In the rows, 128 means zero.
The rows below come in pairs that one turn or mirror swaps. Which row does each named row swap with?
Bisa: [113 140 102 104 119 167  97 103 149 129 109 120  78 149 133 143 118]
vuv: [110 141 130 116 111 137  94 158 106 119 124 117  79 103 129 122 115]
giki: [135 122 146 116 128 134 100 136 153 111 130 123  62 135 117 159 138]
Bel: [121 106 128 102 124 129 117 112 155 146 125 142 143 151 137 152 115]
sepim: [103 155 104 118 106 157  96  89 122 136 128 115  99 147 131 140 129]
Genug: [114 160 138 129 133 151 143 118 148 126 108 133 100 140 114 157  90]
nukit: [105 140 100 101 137 145  87  99 156 137 103 107  83 146 121 131 114]
volin: [116 101 139 107 128 118 116 107 147 141 130 127 144 148 126 157 119]
Nonu: [ 91 121 129  89 145 128  94 137 123 146 102 123 113 142 117 167 151]
lavi: [ 90 126  95 117 143 134 131  98 122 131  99 117 112 129 120 101 123]
Mupe: [129  99 112 122 155 131 110 110 167 116 134 122 103 116  88 134 117]
fab: [132 124 160 132 139 107  84 140 150 127 142 113 114 153 110 143 113]
Sama: [108 140 125 129 117 133 109 163 114 107 116 134  86 102 132 126 100]
Mus: [ 96 161 133 121 141 130 117 122 105 116 112 135  67 135 134 108 118]
diru: [113 131 120  87 123 134  85 153 113 135 107 122 125 144 132 154 148]
naro: [ 94 133  91 102 141 127 131 104 110 140 110 118 113 136 122 108 118]
kada: [ 99 135 127 114 120 140 113 159 105 118 126 122  84 105 117 104 117]
Mana: [101 130 169 109 121 113  98 148 116 120 126 138 127 144 141 130 121]
ziv: [ 90 150 130 141 152 129 118 119 144 114 118 126  63 129 138 112 117]
Nuba: [139 111 156 120 127 139 100 126 162 107 145 116  81 132 112 148 135]
vubib: [ 93 133  94 114 150 138 134 103 122 119 105 119 128 131 118 104 118]
Raz: [108 130 128  75 146 126  93 132 126 148 101 128 112 155 108 158 133]
moni: [109 144 122 130 110 137 123 143 131 130 137 146 145 124 116 134 100]
bupet: [133 124 115 127 154 136 113 112 160 111 104 129 111 144  83 116 138]
metik: [119 140 144 114 135 143 102 159 104 118 118 131  90  99 124 113 112]
Tinav: [131 148 141 133 142 126 100 131 113 109  97 102 140 129 106 129 144]
ner: [ 86 133  88 123 141 132 134 111 114 126 110 121 127 130 122 115 134]
kosir: [105 137 141 125 143 141 110  98 147 104 109 129  71 154 129 107 120]
vokag: [136 130 177 117 136 114  83 118 135 118 134 127 104 151 130 151 118]
Tidov: [101 145 118  99 116 119  97 142 124 142 128 120 132 143 138 161 149]
toz: [127 103 112 135 162 119 107 103 147 124 117 135  87 111  97 132 122]
dafef: [127 108 128 100 135 121 112  94 146 142 138 116 136 157 125 155 123]
zus: [146 116 142 135 135 128  96 135 158  92 120 125  81 129 120 150 137]
Leleb: [109 135 133 101 127 137 100 157 108 114 115 131  88  90 120 118 112]
Mabi: [145 127 157 130 135 151 109 124 152 107 139 131  74 125 126 146 139]
kuz: [111 119 118 142 119 115 113 132 114 134 148 143 127  98 124 144 110]
nugik: [128 150 135 128 143 125 122 144 130 100  95 103 120 141 106 128 155]
nuno: [ 90 135 111 117 111 165  88  89 133 137 117 106  93 131 134 142 120]
mobi: [139 122 145 120 125 142 106 116 156 100 141 128  74 122 121 153 142]
gikog: [ 94 157 115 143 138 125 122 137 124 124 126 119  78 142 118 104 112]
tufol: [102 122  91 112 137 138 119 102 125 131  97 124 118 138 129  95 135]
linum: [123 112 132 110 140 127 121 107 150 129 134 126 155 143 121 159 116]
Mubar: [121 154 143 124 116 151 130 131 153 120 113 117 111 137 119 143  77]
luson: [100 126 106 128 123 124 127 145 120 123 154 134 129  97 114 133 123]
bivi: [121 103 128 109 142 127 107 104 159 137 125 122 143 147 117 158 104]
vesi: [116 127 169 127 141 105  81 143 139 123 132 120 120 126 141 142 120]

Swapped with tufol: Bel
Swapped with metik: Mabi
Swapped with Bisa: diru
Swapped with Mubar: nugik
Swapped with Mupe: luson

The rows below come in pairs that one turn or mirror swaps. Which row does each named row swap with?
gad: [140  95 139 150 160 110 135 146 118 130 123 145 131 120 140 122  85 103]
soliv: [136  94 104 101 156 117 130 158 167 141 120 114 106 147 160 106 124 134]
kivu: [125 105 128 167 149  90 117 160 116 127 108 131 146 144 136 127 108 130]
tano: [126  90 120  98 183  86 139 121 114 130 129 144 118 152 142 125 127 115]
vab: [146 103 136 137 157  91 134 132 135 155 134 121 118 143  86 112 117 168]
vukos: [166  85 121 152 161  88 104 111 105 142 129 132 133 172 123 119 116 129]
pifev: [125 107 126 140 139 101 109 131 115 137 118 131 141 126  95 127 127  96]
Fumo: [135 100  97 142 137 138 130 140 160 124 124 142 129 122 127 124 123 111]
fezu: [173  74 139 117 160 105 121 100 131 140 123 144 117 162 130 132 119 149]
maki: [135  95 113 136 122 142  95 136 142 166 113  87 142 129 153 128 117 126]
Foduf: [132  79 140 123 148  93  91 135 128 111 131 123 138 139 151 141 122  99]
roka: [144  82 101  94 139 111 110 155 137 138 118  72 116 146 142 129 134 130]
tura: [145  98 132 129 137 119 157 135 119 166 153 107 129 167 159  96 107 160]
Bav: [145  96 142 130 153  92 138  96 112 152 118 124 119 142 110 118  82 115]
gik: [135 100 129 122 144 105 159 121 124 173 148 108 148 154 173  98 128 136]
serab: [135  99 127 156 124 136 112 139 113 161 111  97 139 115 156 133 101 121]
Bemes: [135  85 123 144 126 147 107 142 119 147 109  91 132 121 162 122  97 121]
Pese: [135  87 115 138 129 155 104 132 130 163 131  97 121 116 163 126 108 127]
Digef: [159 109 126 113 120  99 143 111 127 148 136 148 104 170 139 125 118 118]
Todal: [147  94 104  85 134 124 108 144 136 131 109  86 120 140 126 112 135 114]
lizu: [156 120 126 132 106 126 134 135 117 172 131 116 105 132 103 110 124 138]
Ruzan: [139  83 102 144 133 119 131 129 146 109 122 100 142 150  99 138 113 124]
gelot: [135  86 136 126 137  97 157 135 126 163 146 112 145 155 181 109 120 141]
pabo: [137  91 112 123 145 113  90 115 143 150 126 115  96 150 103 138 105 104]
kov: [153 102 115 137 143  60 108 116 125 143 154 123 122 155 152 138 115 111]
Rakez: [147 116 134 124 150 113 138 127 135 152 144 123 100 136 103 104 128 167]
Bop: [127 102 121 138 124 139 102 142 115 163 114 102 137 123 153 114  90 117]
Peb: [130  79 117 136 156 130 123 139 120 127 171 130 136 112 129 145 112 114]
Visud: [146  67 114 118 162 114 128 130 135 119 117 115 158 136 136 105 135  93]
nesov: [149  80 108 129 163 113 137 133 135 132 166 135 118 161 111  95 140 129]
Gup: [149 119 138 121 158 107 139 124 134 160 130 121 112 129 110  89 112 165]
Voloz: [148  84 146 140 139 109 152 132 130 158 143 102 147 166 170 104 117 153]
guke: [126  75 132 105 147 101 148 118 103 162 129 123 137 138 141 162 144 128]
Zirel: [142  95 104  91 128 117  95 148 142 128 120  95 106 145 128 123 135 129]
koma: [147  80 119 118 131  80 149 112 120 150 127 119 144 132 148 134 137  91]
noze: [145 103 133 139 122 101 145 132 136 166 163  98 133 161 166  97 116 142]
kun: [143  77 123 101 133 109 116 160 123 145 119  71 119 172 137 112 128 130]
Kuzev: [153  84  98  94 125 119 125 168 132 141 119  94 119 146 140 137 133 124]
bafim: [140  87 133 151 184  92 107 125 127 146 138 113 132 129 119 127 158 116]
Sazas: [122  61 119 121 164 118 128 120 143 134 140 108 148 146 109 150 109 114]
ler: [129  93 127 155 154  89 148  99 103 130 155 128 123 123 125 131 121 128]
nir: [145  94 145 135 131  97 160 121 133 170 147 103 140 155 166 104 123 143]
Lizuz: [141  91 138 149 165 120 127 131 132 176 120 105 112 122 113 103 118 167]
Zaku: [148  75 105  93 157 121  99 148 125 130 110  92 113 155 123 136 142 124]
pigu: [154 107 142 139 146 109 131 139 127 167 142 119 111 128 108 104 113 174]
sozab: [136  80 120 148 122 141 110 126 121 162 108  85 137 126 155 131 102 134]
bif: [115  69 126 112 149  84 117 135  96 128 143 110 109 154 114 127  95 122]
gem: [156 116 131 141 150  99 141 144 141 172 130 128 107 128 116 117 113 166]

Swapped with ler: Foduf
Swapped with kivu: guke
Swapped with pigu: roka
Swapped with nesov: pabo
Swapped with Peb: kov

